[-58  37  90  10  14 -15  40  56  62  46  14 -17 -42  20   2  48  -8 -36] -> q693
[-55  64  33   2  22 -23  48  49  29  44  13 -17  48 -42   2  20   3 -26] -> q946
[-52  66  50  -6  15 -19  44  42  33  50  24 -27 -43  19  24  21   4 -20] -> q42
[-58  37  90  10  14 -15  40  56  62  46  14 -17 -42  20   2  48  -8  16] -> q314
at: [ 22 -23  48  49  29  44  13 -17  48 -42   2]
q946, 5
find: [-58  37  90  10  14 -15  40  56  62  46  14 -17 -42  20   2  48  -8  16]
q314

[  5 -18  16 -24  14 -11 -15  19   7   6  15  -6  29 -29  11  10  -1 -20
  21 -21  -8  -5 -16  11   8  36   4   4 -10  -7 -18 -14  13  11] -> q343
[ -1  11  21  -1  27  18   7  16  -7 -14   4   2   9  38   6  13   3   5
 -18 -20  17   6  17  16   3   8 -24 -14  -7  19   4  -7   5   9] -> q568
[ -1  11  21  -1  27  18   7  16  -7 -14   4   2   9  38   6  13   3   5
 -18 -20  17   6  17  14   3   8 -24 -14  -7  19   4  -7   5   9] -> q484
[-16  30 -12  15   3 -33  -5  -6   7  11   7  -8   0  27  37   6 -15 -10
   3 -12   8  -3 -26 -27 -14  -8  18  15 -31   3   9   9  -1 -28] -> q411
[  8  21  -1 -20  11  -1 -15  12   3   7 -31  -2  29 -22  20   5  -1 -13
  14 -12  -6  -2  -7  15   5  36  10  14 -16  -8 -17 -12  19  13] -> q314
[ -1  11  21  -1  27  18   7  16  -7 -14   4   2   9  38   6  13   3   5
 -18 -20  17   6  17  16   3   8 -24 -14  -7 -11 -10 -10  13   9] -> q666
[  3 -17  11 -20  11  -1 -15  12   3   7  21  -2  29 -22  20   5  -1 -13
  14 -12  -6  -2  -7  15   5  36  10  14 -16  -8 -17 -12  19  13] -> q946
[-12 -17 -11  19   7  23  25  14   1  42   6  -8 -14  15  25  -8 -25  15
   7   5 -11   4  31  24 -23  12  19  -5  10 -22  24  15 -21   4] -> q42
[  2  -7 -12 -24   9  22 -22 -22 -47 -22  -7  -3  44  -5  28 -11  29  30
 -21  15  25  -3  20  -9  24  41  -6 -39 -19  -8 -11  10  29  36] -> q693
[ -8  11 -11  -3   7  -8 -13 -12 -16  -5   1  -6  22  11  33  -2   5   8
  -7   0  15  -3  -5 -17   3  16   6 -10 -26  -2  -1   8  14   2] -> q577
[-12 -16 -11  18   7  23  24  15   1  41   6  -9 -15  14  26  -8 -24  15
   7   5 -11   5  30  25 -24  12  18  -5  10 -23  24  14 -21   5] -> q262
at: [ 14 -11 -15  19   7   6  15]
q343, 5
find: [ -1  11  21  -1  27  18   7  16  -7 -14   4   2   9  38   6  13   3   5
 -18 -20  17   6  17  14   3   8 -24 -14  -7  19   4  -7   5   9]
q484

[-12  -7 -48  62  17  10 -33  51 -21 -38 -54  15 -35   1  66  -2  31   0
 -34  46]  q983
[-11 -14   6  -7  10  15 -11 -19  -6   1  33  21  17 -22  20 -10 -12 -13
  17 -16]  q577
[-12  -7 -48  62  17  10 -33  51 -21 -38  27  -3  21 -28 -49  62 -20  61
  21 -67]  q42
[ 38  15 -21  10  28 -13 -14   6  29 -21  48  -4  36 -32 -24  11  21  10
  36  -4]  q262
at: [ 31   0 -34]
q983, 17
at: [-13 -14   6]
q262, 6
find: [-12  -7 -48  62  17  10 -33  51 -21 -38  27  -3  21 -28 -49  62 -20  61
  21 -67]
q42

[-30  66  41   0  -2  14  10   0  66  -9 -28   0 -44 -50  -7 -14   2  -1
   4 -23   0  76   0 -44   3  44 -51   0  22 -20   3   0 -18  -7   0  53
 -13 -18 -58  27  18   0   0  58   1   9  21  40  33 -26]  q411
[-10   0  13  -3  -4  -5   5   1  49  61 -16   0   0  -4  -5 -34 -61   0
 -24  51   0 -63  17 -52   0   4 -15 -33   2   7 -36  11 -25   6  76  59
  -3 -11   0   4 -44  44   0   6   0  -1 -26   9   1  25]  q42
[-35   0  34 -15   4   7   5 -28  56  -5 -24 -76 -49 -65   0 -12  -3   0
   0 -30  28   0 -55 -37  -1  50   0 -16  23 -25   8   0 -15  -1   8  39
  -3 -20 -59  33   0 -11 -15  68 -11   0  16  40  34 -14]  q946
[-14   3  -1   0  -8 -12   0 -20   0  43  -2   0 -23   0   8   0 -60  52
 -18  44   0 -58  10 -40 -12   0 -10 -13  -9   0 -27   6 -28   7  67  52
  -7 -12 -33   1   0  27   1  -5  -8   7   0  15  13  20]  q577
[  0 -14   3   4 -12   0   0   0   0  71  -6  -1   0   2  -2 -26 -45  68
 -21   0 -42   0   0 -50  -1   5  -7 -31   0   3 -33   5 -28   7  80  63
 -15 -22  -4  -2 -44  34   5  -3   4  -8 -25   6   0  16]  q568
[-13   1   0 -12  -2  -8   2   0  63   0 -13   3 -16   0 -10   0   0  56
 -15  41 -60   0  14 -45   0  -2  -7 -36   6  18   0   9 -28  11  80  59
  -1 -12 -12   6 -43   0   1  13   0  -7 -26   7   9   0]  q484
[  0   7   3 -17  -1 -10  -3  -7  67  51  -4  11 -18  -4  -6 -37 -61  51
 -24   0 -64 -54  12   0 -16  -8  -6 -25  -3  13 -26   4 -29   9   0   0
   0 -18 -29   7 -39  30   0  10  -4  -1 -32   6  15   0]  q314
[-31   0  34 -12   1   7   0   0  56  -7 -30 -81 -46 -63  -6  -9   9   5
  -1 -29  29  64 -57 -41  -5  44   0   0  22 -20  16   0 -12   1   7  47
   0   0 -62  38  11  -7 -14  61  -9  12  15  48  36 -17]  q693
at: [-61  51 -24   0]
q314, 17
at: [-58  10]
q577, 22
at: [  0 -13   3]
q484, 10
at: [0 6 0]
q42, 43
at: [  0 -55]
q946, 22
at: [-65   0 -12  -3   0   0 -30  28   0 -55]
q946, 14
at: [-46 -63  -6]
q693, 13

[-30 -45  -7  10  24  41  51  12 -38 -18  40 -40 -24 -52 -77 -20  35 -12
 -18 -15  64 -27   5 -38  13 -30 -45  -7  61 -23 -62  42 -74 -52  -4  -5
  -1  81  40 -39  -4  24  -6 -23 -36 -19 -26] : q983
[-12 -15  17 -12   6  15  29  -9   5  -7  37 -51 -30  -8 -31  33   4 -18
 -17 -31  31  16  11 -14  23  -2   2   4  38 -20 -74  -2 -24 -29  21   1
 -19  48  22 -23   4  25   9 -42  15  18  24] : q411
[-19   0 -47  10  24  40  52  12 -39 -18  41 -40 -25 -53 -78 -20  35 -11
 -18 -15  64 -27   5 -39  13 -30 -44  -7  62 -24 -61  42 -74 -53  -4  -5
  -1  82  40 -39  -4  24  -6 -23 -36 -19 -25] : q484
[-35  40  -3  -1  37  -3  34 -50   7 -20   5   4 -64   7   6   2  -3  -7
  35 -45 -22  15   3  -3  37   2 -53  56 -13 -13  89  18  -4 -19  36 -41
   0 -29  -3  21 -14  43 -54 -70   3   0 -27] : q693
[-35  40  -3  -1  37  -2  33 -50   6 -20   6   3 -63   6   6   2  -3  -5
  34 -44 -21  15   4  -3  36   2 -53  55 -13 -13  89  18  -5 -20  37 -41
   0 -29  -3  19 -13  43 -53 -70   3   0 -26] : q343
[-15  -9 -13  -2  14  26  39   1 -14 -11  38 -46 -27 -28 -52   9  18 -16
 -17 -24  46  -4   9 -25  19 -15 -20   0  49 -22 -69  18 -47 -40  10  -2
 -11  63  31 -30   1  25   3 -33  -9   1   1] : q577
[-32  33 -11   2  35   5  37 -38  -1 -19  12  -5 -56  -4  -9  -2   5  -7
  25 -39  -5   7   3 -10  32  -3 -52  44   0 -15  61  22 -17 -26  29 -34
   0  -9   4   9 -12  39 -44 -61  -4  -4 -26] : q568
[-29  26  12  -7  28  -4  29 -46  14 -16  10  -9 -58  11   7  17  -7  -9
  25 -44 -17  22   7  -1  35   7 -34  48  -7 -14  55   7   1 -17  38 -32
  -8 -20  -1  15  -9  40 -39 -68  14  10  -8] : q314
[-39  -7  24  -6 -23  -3  34 -50   7 -20   5   4 -63   6   7   1  -3  -5
  35 -45 -21  15   3  -3  37   2 -53  56 -13 -13  89  19  -5 -20  36 -42
  -1 -29  -4  21 -13  43 -53 -71   3   0 -27] : q262
at: [  9 -42]
q411, 43
at: [-30 -44  -7]
q484, 26
find: [-39  -7  24  -6 -23  -3  34 -50   7 -20   5   4 -63   6   7   1  -3  -5
  35 -45 -21  15   3  -3  37   2 -53  56 -13 -13  89  19  -5 -20  36 -42
  -1 -29  -4  21 -13  43 -53 -71   3   0 -27]
q262
at: [-14 -11  38 -46 -27 -28]
q577, 9
at: [-46 -27 -28]
q577, 12
find: [-30 -45  -7  10  24  41  51  12 -38 -18  40 -40 -24 -52 -77 -20  35 -12
 -18 -15  64 -27   5 -38  13 -30 -45  -7  61 -23 -62  42 -74 -52  -4  -5
  -1  81  40 -39  -4  24  -6 -23 -36 -19 -26]
q983
at: [-15  17 -12]
q411, 2

[ 12  -7  10   3  45  23  -6  62 -15   1  26  28  16  12  20   2  20 -14
 -10  -5   9  -5 -30  44  26 -18  15] -> q314
[ 12  -7  10   3  45  23  -6  62 -15   1  26  28  16  12  20  17  34  -2
  39  16  48  -7 -11  56  26   9  30] -> q484
[ 15  41  71  51  -6   7  53  50  68   4  17  -2  -6   3  25  20  -4  25
  45  25  14   2  34 -30 -14  32  11] -> q262
[-10 -21  -7 -36   6 -10 -10 -21  -1  17   5  16  39   1 -16  -3  15   4
 -32 -13 -24  19 -16  23  42 -27   6] -> q568
[ -3   5  78  -7  10  -8  43  50  71  -3 -14  13  15  -8   7   8  -6  29
   0   3 -12  -2  -6  -5   6  -4  22] -> q666
[ -9 -36  71  51  -6   7  53  50  68   4  17  -2  -6   3  25  20  -4  25
  45  25  14   2  34 -36 -63  13 -11] -> q693
[ 12  -7  10   3  45  23  -6  62 -15   1  26  28  16  12  20   2  20 -14
 -10  -5 -32  12  -3  -4  10 -17 -11] -> q411
[ -1  15 -66  30 -22   4 -29 -48 -58 -37 -16 -29 -63 -14   2  -6 -18 -35
  10   3   5 -32  13 -28 -62  19 -24] -> q983
[  5 -12  32 -15  16   9  11  46  20   1 -14   7  -2   5   5  -1  -9  14
   4   0  19  -3 -15 -63 -11  13 -36] -> q343
[-12 -23 -15 -37   0 -11 -14 -31  -5  15  -2  10  28   1 -20  -8   6   2
 -38 -16 -27  17 -15  17  29 -28  -1] -> q42
at: [-36 -63  13 -11]
q693, 24
at: [ -7 -36]
q568, 3
find: [ 12  -7  10   3  45  23  -6  62 -15   1  26  28  16  12  20  17  34  -2
  39  16  48  -7 -11  56  26   9  30]
q484
at: [-37   0]
q42, 4
at: [43 50]
q666, 7
find: [ 12  -7  10   3  45  23  -6  62 -15   1  26  28  16  12  20   2  20 -14
 -10  -5 -32  12  -3  -4  10 -17 -11]
q411

[-24   9  19 -44 -10 -12 -18  13 -58  13  -7  22 -55  -8  18  16   0  12
  31  15 -59 -10 -60  11  32  16  16  69]  q42
[ 24  89 -21   4  37  52  25   1  12  10 -26   9  19  43   6  -2  -8  10
  -6   3  15  36  18  11  32  12   3 -40]  q411
[ 24  89 -21   4  37  52  25   1  12  10 -26   9  19  43   6  -2  -8  10
  -6   3  15  28 -75  16  74  26  66  17]  q343
find: [ 24  89 -21   4  37  52  25   1  12  10 -26   9  19  43   6  -2  -8  10
  -6   3  15  28 -75  16  74  26  66  17]
q343

